In the data rows, 128 means zero.
A hidden rule labels the rows of this table. It goes by one to three of the table's principal directions, not those with the most spread.
[105 120 131 128 174 145 123 104 112 143 177 138 113 141 125 148 147 157
 139 126 123 121 141 110 107 158 126 124 170 125 108 108 127 137 144 148
 146 116 128 157 182 119 162 150 122 137 108 113] l
[126 154  99 119 145 142 157  94 141 118 150 100 152 145 122 121 138 126
 144 112 129 100 150 126 139 115 174 114 154 115 146 107  92 131 117 126
 123 146 129 151 126 158 136 138 134 150 156 130] z
[103 148 141 116 148 138 120 122 126 139 109 158 158 124 156 103 115 121
 130 154 119  98 122 127 167 130 142 150 114 133 152 178 125 140 187 153
 137  88 121 103  97 120 114 116 151 157  95 121] q
[164  85  84 143  50 126 164 147 147 109 102  79 109 163  94 103 151 103
  99 124 146 139 120 152 119  57 125 141 133 132 122  96 139 119  68 126
 119 196 132 115 124 179 119 136 130  97 175 147] l
[183 127 120 112 155 135 178  87 199 116 110  84 170 154 139  98  80 175
 153 138 123 125 124 202 157  77 195 105 130  60 185  98  50 133 102 126
  58 162 124 110 112 167 115 137 202 147 126 106] q
[137 116 137 124 146 144 137  88 140 134 120  91 117 118 162 115  96 119
 117 121 119 138 109 194 136 145 158 121  87 121 189 108  79 106 150 129
  98 127 118 109 151 102 131 135 147 130 105 121] u
[142 145 139 126 122 116 126 116 170 128  96 126 180 136 155 104 123 124
 118 156 139 107 112 159 162 107 161 143 123 101 166 173 118 142 142 126
 122 127 112 102 102 172 103 106 180 148 102 129] l
[127 136 139 135 178 140 118 108  97 124 160 117  99 127 111 159 102 163
 149  83 124 135 143 132 104 192 143  88  99 121 139  80  99 111 138 112
 124 127 130 146 174  47 152 135  78 132 116 131] q
[132 149 125 106 186 151 148  74 138 122 148  96 155 141 164 124  92 162
 160 119 113 121 132 160 163 164 198 110  96 109 195  88  58  98 161 135
  92 115 134 132 137 101 127 134 133 155 114 119] l
[ 96 132 147 131 130 117  96 152  84 142 150 195  94 123 103 182 156 140
 157 100 130 141 124  66  71 167  77 141 185 156  39 143 195 150 109 127
 175 117 122 149 136 115 175 135  71 128 130 144] r
[146 115 134 138 106 104 119 125 131 116  85  93 136 117 152  97 108 113
 107 112 152 148 119 152 124 126 138 122  77 125 167 134 118 106 135 118
 101 137 126  98  98 117  81 129 139 121  98 142] d
[135  99 122 139 125 147 142 132 134 128 139 128  85 144  86 152 134 145
 140 116 108 144 132 144  89 126 116 114 146 137  93  82 128 126 106 137
 137 151 124 131 183 118 171 145 110 119 149 122] u
[137 117 109 159  91 120 112 140 109 107 108 130 105 122 107 131 121  76
 127 124 134 146 113 115  82 121 105 119 122 124  91 112 152 128  98 119
 130 168 129 113 147 133 154 111 119 106 138 137] r
[151 105 107 135 129 158 165 148 151 150 163 113  94 142  62 133 145 148
 112 123 116 117 152 156 116  83 108 115 141 107 123  99 121 158 117 118
 138 147 134 149 195 100 147 137 121 108 137 115] d
[119  99 147 118 204 168 151  78 126 171 185 118  96 139 140 121 118 182
 122 127 109 113 123 191 133 125 133 138 130 106 183 107  83 157 195 151
  98 101 138 142 210  67 163 158 144 142  83 100] d
[117 125 127 144 124 127 114 122  98 107 127 141 110 140 111 149 127 131
 157 101 127 143 125  99  83 160 126 114 137 143  88  99 140 114 108 137
 138 150 126 130 137 125 164 137  91 137 151 143] q
[111 139 147 122 150 107  94 135 127 157 144 171 112  91 146 151 153 124
 112 133 121 129 138  97 118 150  91 136 150 131  99 169 154 154 149 108
 161  99 125 143 142 137 135 128 119 127 110 123] z
[129 147 116 102 130 138 131 127 132 144 158 130 107 104 142 158 132 119
 131 109 104 137 132 125 146 157 128 131 104 146 142 112 117 108 128 102
 136 113 137 156 133 117 145 121  82 118 159 138] d
[117 127 162 121 168 136 109  88 129 159 152 119  93  78 170 119 128 133
  83 120 104 122 118 185 136 150 112 132  82 140 203 161  83 127 191 124
 120  90 119 131 173 100 138 138 126 148 116 134] f
[130 145 133 106 151 148 155 115 170 143 129 148 170 152 131 121 109 159
 164 145 110 105 132 151 165 106 168 138 136 109 150 133 108 153 160 141
 109 104 131 127 110 133 132 123 162 156 112 107] r
[ 96 122 128 146 126 110  98 141  86 114 116 154 109 140 107 121 148 106
 122 133 141 117 145  71 106 128 104 124 160 159  68 137 168 141 136 148
 151 121 132 126 113 130 131 143 117 135 138 125] f
[167 100 136 111 153 129 150 100 162 156 158 101  91 111 146 140 126 180
 113 106 115 156 117 190 117 118 120 127 125  96 167 107  85 129 109 104
  98 146 127 141 172 135 143 154 128 118 129 130] d
[132 102 130 152  59  86  94 148 109 133 108 120  99  65 160 113 145  69
  65 114 155 156 103 117  93 117  58 156  93 139 133 176 167 130 106  96
 133 151 127 122 112 159 109 111 120  83 125 158] r
[140 123 127 157  91 107 119 119 117 107 109  86 122 114 127 101 129  95
  85 106 156 122 119 151 115 110 121 123  91 127 168 142 120 126 114 106
 113 162 124 119 123 133 110 115 126 119 143 156] d
[110 158 129 122 141 120 116 118 118 124 131 134 134 122 130 148 145 124
 151 103 128 126 138 106 111 155 142 124 149 150 113 134 133 118 130 124
 150 115 120 133 125 129 129 133 102 148 127 148] d
[162  78 125 163 112 114 136 164 124 119 113 101 113 148  79 108 125 154
 113 125 154 158 143 133  86  94 100 101 115  99 107  93 145 135 115 126
 106 155 144 115 159  86  93 145 139  96  91 116] l
[121 106 170 152 149 121  93 114 101 157 147 118  80  66 150 133 120 132
  80  97 131 146 115 168  88 172  79 125  62 127 180 152 118 132 179 104
 129 108 122 127 199  50 130 124 105 111  70 140] r
[123 138  98 142  63 120 144 208 109  97  98 161 155 158  49 119 145 110
 148 150 154 102 143  54 126  61  94 138 185 136  39 153 200 157  62 142
 161 154 132 121  63 152 106 103 131 107 159 133] q
[135 121 123 145  73  96  97 165 104 106 105 109 109 110 119 130 141  86
  99 117 148 158 129  99 111 142  96 117  94 162 108 125 163  93  98 108
 135 135 134 128 104 125  97 119  94  97 153 152] l
[148 101 110 123 129 138 165 125 132 130 139 104 129 190 106 127 122 183
 143 101 152 123 139 137 140 116 162 131 134 108 135  78 123 134 112 126
 112 159 140 139 121 108 124 147 110 120 120 125] f
[109 103 132 133 157 143 118 133  77 140 162 135  96 150 113 130 121 149
 124 116 137 127 142 101 125 162 113 120 112 136 117  95 142 130 163 141
 126 109 149 151 146  54 140 148  91 120 110 112] f
[145 125  98 137  97 106 130 168 126  96  98 129 150 171  87 130 133 124
 167 122 147 155 157  64 106 117 143 100 145 129  57  81 166 112  94 128
 122 147 149 127  83 138 100 140 113 120 140 126] z
[126 143 164 101 189 114 104  92 144 158 134 142 137  89 197 132 123 147
 129 135 112 150 117 147 133 164 135 127 131 113 156 160  99 120 169 124
 114  82 120 123 128 136 116 151 153 156  85 120] j
[107 121 114 115 119 158 137 182 111 160 173 177  92 138  75 171 164 158
 135 111 110 118 159  74 129 152  88 140 142 160  72 120 176 140 129 127
 198 110 132 168 146  91 155 132  53 111 146 128] l
[135 106 112 130 139 148 144 112 120 120 122 112 130 175 127 112 101 142
 151 120 129 134 128 140 136 137 169 122  94 122 147  73 112 112 159 149
  99 135 145 116 132  89 132 141 119 135 108 118] r
[124 116 117 164 102 100  89 170  73  96 104 113  90 121  82 120 137  69
 105 120 151 155 151  76  80 134  87  85 117 158  66 102 170 106 112 121
 134 132 143 122 129  85 104 139  98 102 139 132] f
[110 145 132 124 124 135 124 170 108 142 156 158 120  88 109 161 138 126
 138 125 111 136 143  88 121 148  83 129 120 145 101 138 156 131 131 111
 157 100 140 153 142  85 127 108  91 102 129 126] q
[143 127 149 133 148 107 112 122 154 119  77 124 166 138 144  88 108 132
 133 158 139 137 126 148 128 108 152 109 131 104 134 151 118 129 155 150
  98 106 119  84 100 139  83 142 197 156  73 111] j
[137 131 136 120 133 165 155  81 173 131 124  74 110 112 131  87 116 101
  81 143  90  93 117 244 170  81 155 121  85 147 229 139  45 121 161 143
  94 116 109 112 161 135 141 130 171 160 175 126] l
[125 117 146 109 158 157 131 103 143 174 177 139  84 111 138 155 131 134
 106 121 101 125 117 171 134 151 115 132 133 123 148 125 107 147 140 114
 134 112 118 161 174 117 186 142 119 130 141 112] u
[127 127 134 127 144 130 136 106 142 124 105 108 145 119 154  96 117 128
 127 138 118 129 129 159 138 114 150 126 101 132 171 135  94 114 171 147
 104 110 129 100 129 123  98 137 159 147 104 124] z
[144 124  94 113 102 122 141 132 130 101 123 122 136 184 105 122 122 140
 155 118 148 124 137  91 141 108 156 121 163 128  91  90 138 119  68 140
 108 159 136 146  55 178 137 145 120 134 182 132] f
[114 149 124 127 165 149 151 117 138 133 148 134 178 170 111 112 129 166
 148 143 136  74 151 125 165 111 169 136 142 104 155 137 117 164 176 146
 133 111 136 135 138 107 116 115 150 153  91 112] z
[123 146 108 133 101 101 105 141 132  93  70 130 149 136 118 106 130  74
 152 138 138 139 141  89 105 109 145 111 151 155  78 131 153 108 119 148
 127 119 124  95  76 164  98 134 151 144 124 134] d
[177  76 116 159  88 109 160 148 145 112  90  70 163 184 107  80 110 137
 114 139 183 151 122 157 122  63 146 120 117  72 141  89 140 140 104 123
  68 176 151 105 110 119  69 137 182  94  83 110] l
[119 136 138 144 155 103 104 136 102 128 144 143 123 135 108 158 157 144
 139 108 149 139 150  79  85 160 116 105 173 120  71 121 159 140 118 111
 156 130 130 147 150 114 127 146 102 130 110 130] j
[137 140 116 116 121 128 157 119 153 124 116 113 172 146 139  95 132 143
 131 141 139 101 126 145 164  77 156 152 139 113 166 155 113 140 132 139
 112 132 129 116  94 163  95 121 162 144 121 136] z
[123 119 126 143  97 104 115 137 106  98  82 138 146 153 131 125 113 112
 157 124 158 144 111  96 102 131 137 136 150 133  81 121 166 121  95 141
 123 153 124 100  79 146 120 125 137 121 111 134] u
[141 132 144 133 126 109 126 132 176 134  84 105 164  85 147  55 120  98
  71 176 131 105 141 170 162  58 118 120 102 106 185 201  97 152 169 132
 102  98 118  94 100 155  55 123 225 139  93 106] f
[167 104 118 145  78  91 133 153 133 104 110 101 122 145  95 127 139 125
 117 105 163 162 133 110  93  96 112 100 153 110  82  98 150 128  42  97
 103 184 135 143  85 171 114 150 125 106 179 137] f
[ 93 157 153 112 180 117  73 114  98 128 118 180 113 118 155 151 120 136
 164 119 103 138 135  88 120 203 139 118 117 174 100 138 136 102 188 149
 149  66 124 114 117  94 141 141  86 172 109 135] z
[148  77 124 144 108 135 143 149 116 145 157 123  83 104 116 129 130 154
  92 118 127 151 124 134 106 116  67 134  99 106 133 113 131 139 107 111
 125 164 142 147 167 111 141 133 107  83 139 125] u
[131 149 133 108 110 104 107 143 154 117  67 148 166 131 159 128 112 109
 166 135 124 156 124 110 140 147 163 130 112 152 109 139 147  95 143 134
 124  95 123  91  58 147  90 124 136 146 102 133] q
[139 154 117 147 140 128 145  90 143  92 108  58 185 117 146  88 102  88
 134 145 140 123 127 168 128 104 178  99 109  95 190 116  73 107 135 131
  80 138 130 103 146 128  85 111 197 134  97 121] u
[ 98 176 118 124 162 135 123 165 106 106 130 198 184 153  93 165 119 161
 227 146 116 120 159  28 118 160 145 114 177 126  38 117 168 132 133 155
 163 100 140 129 111 104 129 107 113 145  99 110] q
[ 92 142 135 123 121 114 103 163  88 127 132 183 117 123 116 163 155 142
 151 107 126 133 146  46 112 171  98 136 149 175  60 143 181 122 125 132
 180 108 130 144  94 121 133 134  63 133 148 145] j
[156  73 118 126 132 133 124 129 123 155 164 107  39 118 110 144 138 146
  98  86 118 177 139 144  83 144  89 103 105 131 118  69 121 112 116 109
 115 141 140 158 179  97 158 177  77 103 145 129] z
Here are more rows. What is the label of each one?
[145 114 123 143 100 122 132 143 137 108 107 100 110 159  79 111 135 127
 103 120 141 115 143 147 129  96 133 107 122 144 125 113 128 128 108 129
 123 147 123 122 120 127 117 138 124 131 164 135]: j
[124 133 115 130 116 121 118 172 116 137 139 161 114 114 106 167 150 118
 138 130 124 144 140  77 108 144  92 133 149 133  67 126 176 133 109 108
 172 127 135 140 149 116 132 113  93  95 119 128]: u
[119 187 103  89 170 156 166 144 146 136 165 169 192 167  99 158 125 163
 205 141 114  93 163  72 176 126 176 121 187 100  90 112 131 154 122 126
 142 103 145 166  91 125 134 117 125 149 136 102]: d
[116 146 137 133 120 105 121 159 115 120  86 142 181 116 140  87 129 126
 127 148 151 115 134  97 145 101 119 144 119 126 134 191 152 137 159 142
 133 103 131  92  72 119  53 114 157 135  76 135]: z
[124 155 125 113 133 111 116 148 133 120 111 152 172 137 132 116 122 122
 151 148 136 124 147  78 153 125 143 116 141 123 100 143 145 130 134 132
 121  99 138 131  57 146  96 129 147 145 126 114]: f
[126 117 132 149 138 109 125 126 124 105  75 124 165 167 118  73 116 131
 133 150 159 111 138 120 124  87 152 117 152 110 113 144 134 148 150 164
 109 132 125  84  90 135  85 147 188 154  83 112]: f
[153 116 121 145 122 133 144 149 140 119 122 109 121 143  80 127 111 123
 122 136 132 130 142 144 121 102 127  95 129 101 111  95 123 142 102 113
 114 151 133 128 148 102 127 125 146 107 134 105]: u
[130 150 110 106 105 112 135 144 149 113  82 141 169 133 146 109 120 113
 153 137 129 128 135  99 157 107 155 138 132 139 115 147 136 116 121 134
 126 120 128 104  43 170  89 124 143 140 133 133]: d
[173  70 100 153  58 102 138 168 152 113  75  92  96 154  83  94 147  87
  84 141 152 161 131 142  97  50 101 114 144 124  81 103 159 129  72 123
 113 180 131 101 117 171 100 155 157  93 152 124]: j
[116 135 107 125 114 137 117 124  83 110 142 128 107 139 126 157 117 110
 156  90 135 142 118  93 109 182 138 126 117 152 106  87 143  93  99 125
 138 145 131 143 116 107 162 123  65 118 150 152]: q
[148 118 136 108 157 136 134  68 145 144 161  80  94 118 164 119 116 148
  91  96 122 125 120 195 152 144 153 118  91 120 211 109  59 112 134 110
  90 133 122 153 140 133 148 154 119 144 160 137]: f
[115 139 135 126 145 127 120 105 126 126 111 143 148 136 157 127 116 112
 144 136 126 125 117 126 134 148 156 131 134 122 126 132 124 130 149 133
 126 124 124 113 114 138 137 128 143 146 114 120]: q
[146 137 136 107 137 130 141 103 166 142 139 106 158 132 171 129 120 150
 119 136 129 123 115 169 175 138 165 142 107 104 189 132  96 120 134 111
 110 124 126 137 120 150 116 117 146 131 121 126]: l
[141 109 127 118 145 116 121 128 127 149 175 144  71 112 111 165 150 164
 129  99 119 153 141 108  86 132  85 118 170 123  83 105 137 143  88 106
 130 139 135 172 157 144 168 159  92 115 160 129]: z
[ 94 162 134 116 142 142 118 159 110 143 156 184 129 122 105 184 148 148
 171 111 104 124 151  72 125 181 118 133 133 164  84 128 164 128 153 121
 183  88 134 154 142  82 147 112  60 133 128 134]: q
[133 136 117 107 145 137 133 107 128 136 167 103 111 123 139 145 126 138
 127  95 123 133 143 129 141 163 148 112 109 132 155  92  99 104 121 108
 119 123 135 167 127 116 139 143  91 128 154 133]: f
[118 145 122  98 120 154 139 122 155 143 135 142 135 129 143 139 118 129
 143 127  98 113 128 143 173 145 155 148  94 156 161 127 114 115 156 133
 135  99 126 137 109 128 145 112 108 140 146 130]: q
[125 132 115  96 119 157 142  85 145 134 145  99 107 144 160 143 119 121
 124 100 106 119 116 173 175 168 181 142  82 167 189  90  85  87 136 125
 122 126 120 147 120 136 164 129  86 141 180 144]: l
[111 154 109 128  79 120 124 183 108 119 143 170 137 136  84 177 159 116
 162 116 137 125 139  49 115 136 100 145 168 155  50 130 200 138  77 110
 175 136 137 161 100 142 143  97  73 104 166 146]: q
[141 111 122 121  77 105 129 153 145 118 104 137 135 154 121 129 139 123
 123 140 150 135 119 106 136  99 120 142 173 132  80 133 165 135  62 127
 128 154 122 133  62 200 125 133 146 114 167 126]: l
[120 128 123 125 158 131 121 107 109 133 149 124 102 113 132 125 136 111
 125 126 119 136 131 122 104 127 115 114 153 127 116 119 116 128 133 135
 118 121 133 138 152 128 146 154 131 137 135 122]: z
[117 149 129 111 133 162 171 133 156 143 153 143 177 152 116 133 128 169
 151 145 116  83 134 141 182 106 154 156 136 117 159 143 119 157 146 137
 137 115 131 145 124 125 130 101 141 138 129 115]: u
[166  77 140 136 109 103 117 117 140 143  99 126 103 120 169 115 108 127
 107 120 140 181  89 160  97 121 109 137 105  93 132 122 132 131 114 110
  88 162 131 105 117 153 134 149 145 111 108 128]: r
